Input: [152 126 115 138 148]
Output: 126

Input:
[[ 99 151 131 147]
 [130 124 129 125]
 [133 126 130 129]]
Output: 133

Input:
[[102 158 122 137 142]
 [116 149 127 131 132]]
Output: 149

Input: [103 125 109 107 131]
Output: 125

Input: [103 131 109 146  99]
Output: 131

Input: [148 103 105 105]
Output: 148
---
[[152 102 122 144 105 104 128]
 [147 123 117 147 123 140 148]
 [122 133 137 136 110 120 107]] -> 122

[[122 110 131 147 117 128 142]
 [146 122 120 130 133  99 135]
 [137 114 125 112 138 110 126]] -> 131

[[134 132 139 142 148]
 [129 135 150 130 143]
 [123 108 123 132 128]] -> 139

[[125 107 100 113 121 139]
 [127 135 103 128 128 124]
 [122 108 140 132 123 118]] -> 100

[[120 135 134 143]
 [150 134 142 119]
 [131 125 128 130]] -> 134

[[121 147 108 120 131]
 [117 145 115 123 140]
 [132 135 103 115 141]] -> 108

[[142 131 103 108 146 141]
 [118 125 152 143 105 109]
 [120 124 143 139 121 115]] -> 103

[[126 119 135 109 138 132]
 [117 123 118 127 137 104]
 [144 123 101 140 144 120]] -> 135

[[125 130 144 129 126 112]
 [128 133 105 130 128 124]
 [121 104 134 122 120 125]] -> 144
---
[126 144 140 150 127] -> 140, 150

[117 123 108 147 108 100 135] -> 147, 147

[123  98 141 124 157] -> 141, 157

[[155 122 116 129 149 123 121]
 [136 125 112 135 112 152 139]
 [127 136 117 135 132 127 136]] -> 135, 155

[141 142 103 120 112] -> 103, 142

[119 146 124 153 132] -> 124, 153
---
[127 131 125 131 108  99] Answer: 125
[127 156 137 131 102] Answer: 137
[107 144 126 130 100 108 127] Answer: 126
[118 147 145 125 125 150 112] Answer: 145
[122 100 130 109] Answer: 130
[ 99 121 123 122] Answer: 123
[120 142 103 135 126] Answer: 103
[ 99 103 105 100] Answer: 105
---
[[130 120 126 121 120 104]
 [110 138 114 132 138 139]
 [110 138 112 128 139 135]] => 104

[[157 148 119 149 145 129 158]
 [128 122 102 131 123 106 133]] => 158

[[112 131 122 157 127]
 [113 111 117 148 143]
 [113 144 129 158 118]] => 127

[[125 139 155 151 146]
 [103 142  98 135 108]
 [ 98 142 117 150 114]] => 146

[[132 125 137 114 149]
 [124 135 114 137 107]
 [115 125 119 108 134]] => 149

[106 122 131 148 127] => 127

[142 146 144 150 142 140 138] => 138

[[128 127 150 126 126]
 [124 124 103 122 128]] => 126
---
[152 140 108 124 127 123 116] >> 127

[[115 115 114 120 121 107]
 [148 111 142 148 139 134]
 [132 143 143 143 120 133]] >> 143

[117 122 141 157 102] >> 141

[152 131 104 121 153 148] >> 121

[126 116 122 140 129 153 113] >> 129

[[130 116 110 134 138]
 [112 107 101 153 125]
 [105 113 126 158 138]] >> 126

[138 154 150 100] >> 154

[121 112 103 131 114] >> 103

[109 110 155 111 102 125] >> 111

[[110 141 152 139 144]
 [135 135 126 132 119]] >> 126
---
[107 137 120 129] --> 120

[[125 137 131 152 120]
 [149 136 101 124 155]
 [146 127 105 109 156]] --> 131

[[144 148 126 143 144 123 143]
 [156 156 124 151 153 123 153]] --> 126

[102 127 105 125 122 129] --> 105

[[133 157 144 129 127 131 144]
 [131 134 137 129 127 132 135]] --> 144

[134 145 119 150 131] --> 119

[[151 135 112 127 121 131]
 [130 129 132 127 126 129]] --> 112

[125 111 154 103] --> 154

[[147 106 141 153]
 [117 100 106 132]] --> 141

[[132 157 136 140 134 134 150]
 [138 105 145 118 129 140 144]] --> 136
---
[156 103 100 112 145] gives 156
[132 145 106 130] gives 132
[153 141 154 107 109 105 141] gives 153
[155 116 115 103] gives 155
[150 148 143 142 152 119 123] gives 150
[106 146 115 145 111 149 144] gives 106
[138 152 131 124 123 125 145] gives 138
[122 154 134 100 129] gives 122
[128 134 150 138 138] gives 128
[114 111 146 123 105 132] gives 114
